Here is a table of points, one per row:
tensor([ 37,  12, -11,  -6, -29,  28, -12, -30, -12, -24, -18,   7,   2, -17,
         37,  -8,   5, -29,  -1,  11,  -9,  18,  32,  41,   4, -27, -23,   8,
        -35, -16,  -6,   9,  23])
tensor([ 41,  71,   4,  -8, -21, -10,  16,   0, -10, -10,  31, -21,  22,  -1,
         64, -22,  45,  -3,  -9,  45,  12,  20,  20,  49, -32, -16,  49, -13,
         -3, -15,  -5, -15, -15])
tensor([ 12,  49,  -9,  -3, -15,  19,  16, -27,  18,  16,  -3,  31, -13,  12,
        -20, -15,   2, -35,  -4, -10,  41,  23, -18, -32,  31, -27,  -3, -23,
         50,  28,  89, -26, -11])
tensor([-19,  -1, -22,  26, -25,  -2,  -5,  27,   4,  -8, -26,  12,  -3,  -8,
        -20,  15, -28,  31,  31,  -7,  32,   3,  -1, -21,  22,  42,   7,  33,
         27, -31, -33, -12,   2])
tensor([ 31, -27,   8,   0,  16, -16, -11,   3,  18, -28, -22,   2, -25, -20,
        -12,   0,  -2,  -8,  16, -14,  18, -22,  -5, -24,  -6, -15, -14,  -8,
         19, -32,   4, -27,  -3])
tensor([  2,  -8,  53,  34,   8,  -9, -28,  13,  16,  -9,  74, -15, -31, -30,
         13,   7, -33,  -2,  26, -13, -50, -17,  16, -15,  25,  -4, -14,  -6,
         59, -17, -14,  13,   8])
tensor([ 10, -15, -20, -12,  -4,   9, -14, -24, -27,  36, -28,  -2,  47,   3,
         49,  32,  22, -21, -19,  50, -33, -26,  35,  45, -24,  16,  15,  25,
         18,   1,  -3,  14,  56])
tensor([ -9,  -5, -14,  -8,   9,   9, -24,  11,   9,   9, -32,   1,   8, -12,
        -20,   0,  -1, -12,  -8, -25,  19, -13, -10,   4,   8,  19, -12,  37,
          7,  -8,  -6,   7,  14])
tensor([ -6,   6, -22, -11,  18,   8,  -8,  -7,   3,  -9, -20, -11, -10, -29,
         -9,  15, -31,   8, -31,   7,  -5, -26,   7, -16, -11,  10,   9,  -4,
        -11,  -2,   9,   3,   3])
tensor([ -8,   0,  59,  25,   3,   4, -28,  34,  11,  59,  34,   8,  64, -10,
         -1, -40, -19, -13,   0,  -2,   4, -13,  -8, -24, -34, -31, -24, -10,
        -17,  -4, -31,   3, -10])
tensor([-22,  -3,  -6, -52, -34, -25,  -5,  16,  37, -24, -22, -29,  37,  59,
        -22, -13,  -7, -26,   8, -10,  20,  53,   8, -15,  26,  -4, -14,  43,
         52,  86, -19,  -1, -30])
tensor([-28, -27,  21, -43, -22,  25,  27, -26,  -6, -18, -15, -16, -33, -27,
         11,  24, -37,  20, -18,  15,  16,  16, -16,   0, -36,   8,  23,  -6,
        -23,   0,   4,  18,  28])
tensor([ 53,  46,  37, -29,  19, -18,  -6, -20, -29,  -8, -19,  -9,  38, -10,
         -6, -22,  35,   6,  39, -34, -32, -11,  -5,   3, -12,  -8, -35,  11,
         11, -22,  29,  -5,  -2])
tensor([-11,   4, -25,  47,  -4, -28,   7, -28, -38, -28,   8,   9,  -6,  55,
        -34, -34,   1,  53,  -5,  -7,   4,  36, -27,  -4,  12,  31,   0, -36,
          2,  21, -31, -16,  17])
tensor([ 31,  33, -28, -12, -19,  24,   6,  21,  -2, -23, -17,  42, -35, -14,
         19, -29,  35,   4, -20,  30, -29,  27,  28,  41,  -5, -21,  10, -31,
        -17, -10,   3, -14,   7])
tensor([-19, -14,  -4, -19, -15, -35,  51, -19,  -3, -14,  35,  28, -19,  -1,
        -21, -15, -24,  32, -38, -10, -16, -38, -14, -18, -16, -31,  18,  14,
        -19, -10,  12, -54, -27])
tensor([-23, -20,  51,  11,  13,   2, -16,  40,  18,  11, -19, -17, -27,  52,
        -10, -29,   2, -21,  32, -33, -12, -37, -27,  10, -22, -10,   2, -37,
          9,  21, -28, -27,  -4])
tensor([-23,  -7, -18,  36, -49,  -8, -11,  45, -23,  28,  -8, -16, -25,  20,
         -2,  22,   0,  24,  20,   9,  23,  -8,  21,  11,  13,  45,  -6,  32,
         -8,   2,  -1,   3,   1])
tensor([ 26, -26, -16, -29,  39,  60, -15,  12,   3,  -8,  26,  57, -12,  14,
        -23,  60,  11,  27,   6,   7,  64, -17,  21,  16,   9,  61, -14,  46,
         -8,   8,  37, -19,  26])
tensor([  6,   2,  10,   7,  13, -26,   2, -35, -15,  -2,  17,  14, -32,  19,
        -38,  -8,   6,  -4, -16,  17, -22, -36,  16, -28, -35, -18,  10,  -1,
        -28,  21,  11,  -5, -39])
tensor([ 27, -21,  27,  18,  35, -28,  -5,  11,  -4,  -8, -33,  38, -31,  19,
        -13,  34,   0,  12,  36,  10,  19,  -9,  29, -26,   6,   5,  -2,  -8,
         -1, -28,  11,  14, -31])
tensor([ 12, -12,  37,  37,  51, -15,  18,  26, -23,  64, -23, -22,  33,  26,
         17,  22,  20, -26, -18,  54, -11, -12,  59, -26,   1,  31, -27,  -6,
        -14,  20, -23, -12,  22])
tensor([-36, -25,  -5,  22,  18,  36,  75, -15,  50, -26,  26, -17,  37, -13,
         11,  -2,  -6, -15,   4, -32, -11,   3,  -9,  10, -19, -20,  61,  17,
        -23,  35,  60,  67,  46])
tensor([ 10,  -5, -21, -23, -22,  -3,  65,  -1,  61,  27,  37,  -2,   3, -22,
          2,  24,   5,   3,  -8, -19, -24, -17, -37, -23, -10,   8,  46, -18,
        -19,  41, -24,  79,  30])
tensor([  2,  70,  19,   6, -18, -25,  -4, -21, -16, -27,  27,   2, -21, -20,
         18,  11,  43, -50, -11,  -9, -17,  46, -12,  29,  -3,  -4,   7, -11,
        -26, -20, -24, -26, -21])
tensor([ 27,  18, -30,  -5,  23,  53,  -3, -14, -12,   3, -12, -11,  25, -15,
          2,  30, -35, -21, -34, -19,  -4, -12, -13,   7, -11, -17,  12,  14,
        -16,   1,  24,   6,  14])
tensor([ -2,   3,  -4, -22,   8,  10, -24,   0,   0, -30, -17,  31,   4,  34,
         20, -36,  22, -12,  10, -22,  24, -35, -37, -39,  24,  24, -19,  13,
          5,  29,  26, -11, -22])
tensor([ 37,  12,  18, -23,  19,  22,  -4,  -1, -25, -13, -19,   4,  20, -13,
        -30, -33,  19, -29,  23,  -5,  21,  19, -46,  24,  52, -21,  -6,  60,
         37, -24,  17,   7, -14])
tensor([-24,  -9, -10,  12,  10,  -6, -32,  16,  23,  -9,  26, -26, -22, -10,
         14,  39,  -1,  32,  -5, -16,   4,  14,  -8, -21,  29, -63, -32,  36,
         40, -31, -30,  36,  34])
tensor([-26,  -2, -12,   6, -37,  15,  -5,  -1, -45, -11, -12,   0, -19,  -5,
        -18,   3,   9,   4,  11,  -2,   9,   2,   8,  -7,   1,  10, -17, -19,
         -1,  -1, -21,   1,  -1])
tensor([ 26,  -2,  23, -11,  41, -35, -34,  18,   8,  34,  -6, -29,  34,   0,
        -16,  11,   1,  -1,  -7,   7, -25,   2,   6, -29,  -9,  -8,   6, -11,
        -46,  14,  27, -18,  22])
tensor([-23,  16,  -1,   4, -17,  36,  14, -21,  -1, -17, -28,  55,  -2,  21,
          7,   7,  24,  43, -26,  32, -11,  18,  26,  21,  10,  16,  30, -31,
        -20, -29,  -7, -13, -24])
tensor([-26, -14, -24,  23, -24, -16, -16,  14,   2,  26, -25, -25, -22,   1,
         19, -18, -15,  18,   1,  13,  12,  12,   1,  27,   9,  45, -27,  41,
         -8,  -7,  -7,  25,   6])
tensor([-12, -30, -18,  38, -17, -25,  -9,  20, -26,  31,   2, -15,   1,  23,
         34, -17, -15,   1, -16, -19, -28,  57, -34,  30, -19,  30, -30, -10,
          3,  26,   1,  17, -44])
tensor([-16, -21,  18,  26, -12, -22,  -7,   1,  18, -30,   6,   1,  10, -37,
        -10,  29, -19,  61,  27, -13,  33, -37,  -2,   4,  33, -20, -24, -49,
         25, -10, -14, -25, -29])
tensor([-15, -19,  18,  15,  26,   0, -18,  26,  21,  22,  -5, -23,  12,  15,
        -41,   2,   2, -29,  26,  19, -37, -14, -11,  -8, -38,   2, -21, -13,
        -15,  17, -14, -30, -25])
tensor([-23, -19, -25, -42,  33, -49,  24,  -5,   0,  29,  36,  -3,  28, -23,
         29,   3, -35, -31,  -5,  25,   0, -25,   2,   2,   3, -22,  30, -35,
        -15,  13,  -1,  26,  24])
tensor([ -6,   8, -28,  -2,   0,  28,  -7, -39, -24,   9,  -9,  16, -22, -35,
          8, -25,  13,  29,  11,  -9,   5,  38,  13,  18,  27, -15,  13, -13,
          3,  -6, -29, -19, -22])
tensor([-15, -17, -30, -35, -17,  11,  30, -18,  21, -18,  50, -48, -13,  -2,
        -12, -24, -18, -17, -31, -22,  -5,  15,  -8, -17,  -3,   1,  18, -34,
          5, -60,   8,  25, -10])
These points spread out most along one direction. Take the direction at right angles to it along which they spread out most. Then take the direction at right angles to both along which they spread out most. Go by this last direction. How many in every 100 of the points above lie lower along it than each point below? Round to a whole number. More than half of the points above lie lower than the first one.
tensor([-23,  -7, -18,  36, -49,  -8, -11,  45, -23,  28,  -8, -16, -25,  20,
         -2,  22,   0,  24,  20,   9,  23,  -8,  21,  11,  13,  45,  -6,  32,
         -8,   2,  -1,   3,   1]) 59
tensor([ 10,  -5, -21, -23, -22,  -3,  65,  -1,  61,  27,  37,  -2,   3, -22,
          2,  24,   5,   3,  -8, -19, -24, -17, -37, -23, -10,   8,  46, -18,
        -19,  41, -24,  79,  30]) 13
tensor([-26,  -2, -12,   6, -37,  15,  -5,  -1, -45, -11, -12,   0, -19,  -5,
        -18,   3,   9,   4,  11,  -2,   9,   2,   8,  -7,   1,  10, -17, -19,
         -1,  -1, -21,   1,  -1]) 44
tensor([-23,  16,  -1,   4, -17,  36,  14, -21,  -1, -17, -28,  55,  -2,  21,
          7,   7,  24,  43, -26,  32, -11,  18,  26,  21,  10,  16,  30, -31,
        -20, -29,  -7, -13, -24]) 49
tensor([-24,  -9, -10,  12,  10,  -6, -32,  16,  23,  -9,  26, -26, -22, -10,
         14,  39,  -1,  32,  -5, -16,   4,  14,  -8, -21,  29, -63, -32,  36,
         40, -31, -30,  36,  34]) 21
tensor([ -6,   6, -22, -11,  18,   8,  -8,  -7,   3,  -9, -20, -11, -10, -29,
         -9,  15, -31,   8, -31,   7,  -5, -26,   7, -16, -11,  10,   9,  -4,
        -11,  -2,   9,   3,   3]) 41
tensor([-19,  -1, -22,  26, -25,  -2,  -5,  27,   4,  -8, -26,  12,  -3,  -8,
        -20,  15, -28,  31,  31,  -7,  32,   3,  -1, -21,  22,  42,   7,  33,
         27, -31, -33, -12,   2]) 15
tensor([ -8,   0,  59,  25,   3,   4, -28,  34,  11,  59,  34,   8,  64, -10,
         -1, -40, -19, -13,   0,  -2,   4, -13,  -8, -24, -34, -31, -24, -10,
        -17,  -4, -31,   3, -10]) 92
tensor([ 26, -26, -16, -29,  39,  60, -15,  12,   3,  -8,  26,  57, -12,  14,
        -23,  60,  11,  27,   6,   7,  64, -17,  21,  16,   9,  61, -14,  46,
         -8,   8,  37, -19,  26]) 23
tensor([-11,   4, -25,  47,  -4, -28,   7, -28, -38, -28,   8,   9,  -6,  55,
        -34, -34,   1,  53,  -5,  -7,   4,  36, -27,  -4,  12,  31,   0, -36,
          2,  21, -31, -16,  17]) 28
tensor([ 27,  18, -30,  -5,  23,  53,  -3, -14, -12,   3, -12, -11,  25, -15,
          2,  30, -35, -21, -34, -19,  -4, -12, -13,   7, -11, -17,  12,  14,
        -16,   1,  24,   6,  14]) 51
tensor([ 53,  46,  37, -29,  19, -18,  -6, -20, -29,  -8, -19,  -9,  38, -10,
         -6, -22,  35,   6,  39, -34, -32, -11,  -5,   3, -12,  -8, -35,  11,
         11, -22,  29,  -5,  -2]) 82
